Turns, then the turns between two rows, first turn first; the first pair answered:
turn dolop:
[-18  85 -75   6   9  -6 -32 -16  39   5  23   1  79 -43 -20] |-> [ 67  33 -35  46   3  19 -50 -19  14  50   4 -84  61  -8  -2]
[-53  14 -53 -16 -12  14  -2  11  57 -28   2  26   1   0  15] |-> [-26  26 -60   6   7  16  -8   4  54  13 -19 -27  30 -16 -20]
[-29  32  15   2   9  32  34   0  11 -21  16  15 -15 -12   5] |-> [-20  42  10  12  21  32  31  -3   9  -2   8 -11   0 -22 -16]
[ 24  26   0  40  -7  -7 -58 -41   3  11 -24 -34  39   1 -21] |-> [ 38  -9  26  36 -29   0 -60 -36  -5 -11 -13 -21   2  33  21]
turn dovi:
[-82  42  10  -3  -6   1   3 -11  -1  -9   5  24  20 -27  -5] |-> [-60  28  14   3  -4  22  28 -14  -8  12 -10 -11  26 -52 -27]
[  1  -2  -2 -14 -18  -7  -1  14  -5 -45  11  20  -4   3  -3] |-> [ -1   8  -5  -6 -17  17  17  16   4 -38  15  -2  -5 -14   4]
[-23   7   3  -1 -21  -1  19 -18  15   4  18  42  13  24   3] |-> [-17   9   1   9 -21  25  41 -16  21  19  18  12  15   6  -3]
[ 10   3  16  22 -11  26   5  12  29 -20  30 -18 -26   4  60] |-> [ 45 -32  28  25  -7  26  22  10   4   9  -2 -51 -18 -10  15]
turn Bir:
[  0  16   0  -7 -27  36  25  29   6  20 -16 -41  -1 -38   4] |-> [-12  12   5 -15 -33  33  32  27   0  15 -20 -27   1 -46  -3]
[ -1 -14  -4 -23   3  -7  -3  -2 -34   0  35  22  16   1  -5] |-> [ -4   3 -16 -17  14  -7 -13   0 -23   0  40  18  21   2   3]
[  6 -84   0  15 -29  17   4  40 -12  14  41 -15  -9   9  22] |-> [-36 -75  -4  -6 -37   0  20  37 -15  -2  37  28  -1  -7   4]
[-15 -12 -10   1  -7  23  33  -4  23 -20   7  17 -44 -30  28] |-> [-16   2 -19   5  -1  20  26  -1  31 -21  10  14 -39 -30  33]
turn ruzo:
[-41 -19  14 -27 -28  21  57  -6 -10  -4 -14  23  -5 -42 -40] |-> [-12 -32   6 -27 -18  29  68   2  -6  -2 -14  13 -11 -45 -43]
[-25  14  -8  -5   3 -10  22  16  35 -21   3  35 -15 -24  -5] |-> [ 32 -27  -6  -7   9 -19  22  21  15  -6 -17  16 -20 -12 -29]
[ 16 -14  70  33 -32 -17 -55 -32 -34  43  -4 -51  23  60 -10] |-> [-56  69  23  27 -31  42 -10 -13  42   2  60 -33   9  18  50]
[ -2   9 -20 -12  -9   2  35   4   4  -5  -9   4   8 -56  16] |-> [ 23 -22  -5 -11 -12 -20  19  -2 -25  10 -32  -5  11 -41  -4]
Now pairs of rows:
Between the rows of a pair lie 2 to 3 turns.
[  2  -8  -2 -23 -24  41  46   1  17 -41  49  48 -52 -20  52] |-> [ 50 -26  -4 -10  -7  63  73  -4   0   9  16 -20 -34 -56   0] | Bir then dovi
[-20  64 -28 -14  15 -27 -26   6   0  18  -2  15  45  -9 -37] |-> [-13  63 -27  -8  15  -2  -4   6   2  32  -5 -13  45 -27 -44] | dovi then dovi
[-90  29  32 -10 -28  -9   7   4   1 -31 -11  53  -8  27  22] |-> [-15  55   3  39  27 -11 -26  -6   3  45 -45 -53  43  11 -34] | dolop then Bir then dovi
[-30  10  -1  -1 -29  63  79  21  13   0  23 -17 -11 -52  18] |-> [-19 -14  -2 -26  -1 -64  -4   5 -41   2 -24  59  32  -9 -61] | dovi then dovi then dolop
[ -9  14 -10  45  29 -20 -29   1  23  48  -4 -34  11   6 -11] |-> [ -2 -47  32  25 -15   1  -1  10   5  15   4  -4 -43  35  34] | ruzo then Bir then dolop
[-72  51  13  13  -4 -25 -48 -20  -6  -1 -10  19  41  12 -12] |-> [  2 -18  54  39 -27  34 -10 -17 -27  33 -26 -63   8  13  -2] | dovi then dovi then dolop
[-43   2  27  10 -11 -41 -36 -12  -6 -13  -3  40  16   5 -10] |-> [ 55 -26  -9  16  14  27  22  15  26   3   8 -31 -21 -15   5] | dovi then ruzo
[ 13  -8   5 -25  -3 -28 -30  -1   0  -9  27  20   5  51  25] |-> [  3  12  -1 -15  -9  20  -1   4  23  -5  44 -10  -4  27  52] | Bir then dovi
[  5  20   6   0   0  20 -14  -5  15  -6  24  -3 -12   9  22] |-> [ 13   4  12  -7   2 -11 -35  -9  -4  -9  12  15  -7  23   6] | dovi then dovi then dovi
[-41   5  26  10  12 -38 -34   1 -25 -31   4  29  29   7  -3] |-> [ 24 -38  39  22  16 -28 -34   5 -41 -14 -11  -7  13  21  -5] | ruzo then Bir then ruzo
[-29  11  -5 -40   2   8   3   1  21 -31  16  44 -12  14  28] |-> [ 15  23 -22  -6  31  31  12   0  29  21  -4 -40  15 -19 -11] | Bir then dolop then dovi
[-50 -21  -3 -23 -38 -11  41  -7   1 -27 -13  57  -7 -25  -8] |-> [-31  34 -40  14   0  11  34  -9  29  16 -11 -15  27 -56 -28] | dovi then dolop then Bir
[-66  10  18  -4 -26  16   2  18   7 -42  31  17  16  -7  29] |-> [ 13 -52  -9 -37   2 -15  22  35 -12 -45   4  38   2  -3 -14] | ruzo then dovi then Bir
[ 22  11 -35 -21  10 -20  27   2 -10  20 -20  12  18 -28 -68] |-> [  6  33 -48 -22  12  -6  34   3  10  12  -4  15  14 -37 -52] | ruzo then ruzo
[ 52 -10 -31 -28  20  -9 -42   5  -1 -42  -4  68 -29  51  18] |-> [ 69  24 -56  -6  49  -4 -54   5  17 -16  -5  22  -7  39   5] | dolop then Bir
[-18  12  35  37 -39  49 -21  -2  25  -3  37 -38 -32  28  98] |-> [-78  -1  73  22 -69  29 -16 -18 -15  -2  14  -8 -10  11  59] | dovi then ruzo then dolop
[-17  47 -11 -21  44 -22 -18  -6 -17  24 -11 -27  47 -48 -48] |-> [ 24   0  27 -13  23 -50 -82  -6 -36   4  -3  -9  12  36  12] | dolop then dovi
[-23 -17  47   4 -28 -20 -27 -20 -19  -3 -24   6  -6  15  11] |-> [  8 -30   6 -26 -12  -8  13   2   5 -35  -4  36 -38   7  22] | ruzo then ruzo then dolop
[-23  48 -10  24  28  -7 -31 -10  26  15   2 -14  27 -10   4] |-> [  3 -26  42  14  -7 -19 -41 -12 -17   5 -12   7  -8  36  21] | dolop then Bir then dovi
[  5   9   0 -29  -7  28  17  18  26 -24  18  12 -12  -6  38] |-> [-13  -1   2 -45 -10  -1  16  10   6 -28   3  42   0 -10   9] | ruzo then Bir then ruzo
[ -8 -21  43   6 -42  48  39 -14  -7  18   5 -23 -35  -9  47] |-> [-32 -35  41 -29 -44   0  34 -15 -27  -8  -6  47 -33  -5  19] | dovi then dolop
[ 47 -23 -16  -8  -3  43  27  20   3  10 -17 -39 -16 -21   8] |-> [ 30 -41 -11 -39  -8 -22  -8  20 -20 -23 -22  40 -16  11  -2] | dovi then dolop
[ 17 -14 -10  -5  10 -26   2  -3  -7  11 -22  -4   8  -9 -26] |-> [-24  17 -17  -7   8 -22   4  -3   9  -3  -7  15  16 -19 -15] | Bir then ruzo
[-31 -27  48 -13 -20  16   4 -27 -24  49 -49 -40  77 -20 -30] |-> [-17 -35  58  -4 -23  17 -11 -27 -29  52 -46 -52  67  -4 -10] | Bir then dolop
[ 32 -27  12  13  -4  19   7  -1  -3  21  -5 -35 -14  14   7] |-> [-44  36  -5   6   1  -9 -22 -11  13   5   9   9  20   4   7] | dovi then ruzo then dolop
[  4   1 -19  14  54  10  -9  21  30  24   2 -25  -6  18 -34] |-> [-38  21  -4  18  41 -10 -38   9  22  17   8  -1   5  30 -25] | ruzo then dovi
[-15   3  -6  -6  15  15  -2   3   6  -8  14  37  20   5 -21] |-> [ 10   4   3  17  21  15 -28  -3   4  11  11   5  22  24 -17] | Bir then dolop then ruzo
[ 10  17   0  26   6   9  -8  13   6  31  -3 -43   3 -11   9] |-> [-12  26   7  30  -1  -4 -26   6   3  29   0 -30   7   2  17] | dovi then ruzo then dolop
[-56  48 -32   7  18 -12  -3  -9  15  25  -1   3  35 -49 -38] |-> [-46  30 -27   1  20 -39 -18 -13  -2  25 -13  17  39 -36 -54] | dovi then dovi
[-48 -36  28 -39  -4 -51  24  10 -28 -39  -2  51  -4  37   5] |-> [ -8  37 -20   9  45 -42 -34  15  30 -17  31 -10  14  55  51] | Bir then Bir then dolop
[-31  49 -11  20   1   5 -23  -6  33  -8  23   0   1  16  44] |-> [  2 -11  19  20 -15  39  37 -11  -9  28 -17 -50  -2 -22 -10] | dovi then Bir
[ 71  -9 -59  -6  92  22 -11  28  20 -13   7 -11 -21   7  43] |-> [ 74 -61 -28 -22  61  30  14  30  -7 -26  -3   8 -47  13  44] | dolop then Bir
[ 64 -53   4 -16  -1 -14   5   9  -8  -7  16   6 -25  11   6] |-> [ 30 -33   0 -27  -1 -18  -1  10   6 -31  33  39 -30  16  29] | dovi then Bir
[  1  19  -9 -10   3  15  -4 -23  12  28 -32 -31   7   3 -12] |-> [  8   2  11  -7 -13  21  -8 -22   4  21 -28 -31 -10  24  11] | ruzo then dolop
[ -4 -18  -1  -4  -7 -45 -28  -4   8 -12   1  58 -12  31 -10] |-> [ 18  18 -34  20  12  24  12   6  58   2  25 -10 -18  -9  15] | Bir then ruzo then dovi
[  4 -13  -8 -22 -12  10  10   9  -1 -31  22  20 -35   6  33] |-> [ 40  -5 -19   4   7  23   6   7   7   3  12 -37 -23  -3  21] | dolop then Bir then Bir
[-35  38 -39 -11   6 -42 -10  19  19 -15  -9  60  34 -24 -32] |-> [ 19  51 -45  34  18  21   0  25  49  21   7 -42  18 -29   9] | dovi then Bir
[-14  21  -1   4  -1  22  -3  -3  10   9  10 -13   1  -4  19] |-> [  3 -12  23   0  -9   0 -19  -6 -18  15  -7  -7  -1  17   4] | Bir then ruzo then dovi
[-36  -4  52   6 -52  53  41  15   2 -20  32   8 -15 -38  54] |-> [-38  26  -5 -22 -15  11  31  29  28 -48  44  68  -9 -41  44] | ruzo then dolop then Bir
[ 10  32 -33 -21  21  22  27  20  28  -9  29   2   2  -9  25] |-> [ 35  13 -34 -22  27  21  31  21  24  -4  23  -5  -2  -6  19] | ruzo then ruzo then ruzo
[  8 -19  38  37  -3   8   3   4 -10  23  26 -20  10  19  38] |-> [-23 -19  31  17 -16  21  39   7  -3   3  34   8  -1  -6  39] | Bir then ruzo
[ 19  15 -54  14 -31  22 -12   0  45 -15  14 -31 -42  34  46] |-> [ 31  -6 -44  11 -42  29   0   0  39 -13   7 -37 -52  34  43] | dolop then Bir
[ -7  -2 -22 -12  11  17  10   5   2  19  12   0   7 -28   3] |-> [ 19 -23  -9  -8  12   1  -6   3 -14  28  -2  -6   5 -11  -2] | dovi then Bir then dolop
[ 43 -47  33  25 -15  15  -6  -6 -39  32 -28 -43  -6  14   2] |-> [ -9 -31  28  -2 -22 -41 -44  -7 -41 -12 -10  43  -5  41  15] | dovi then Bir
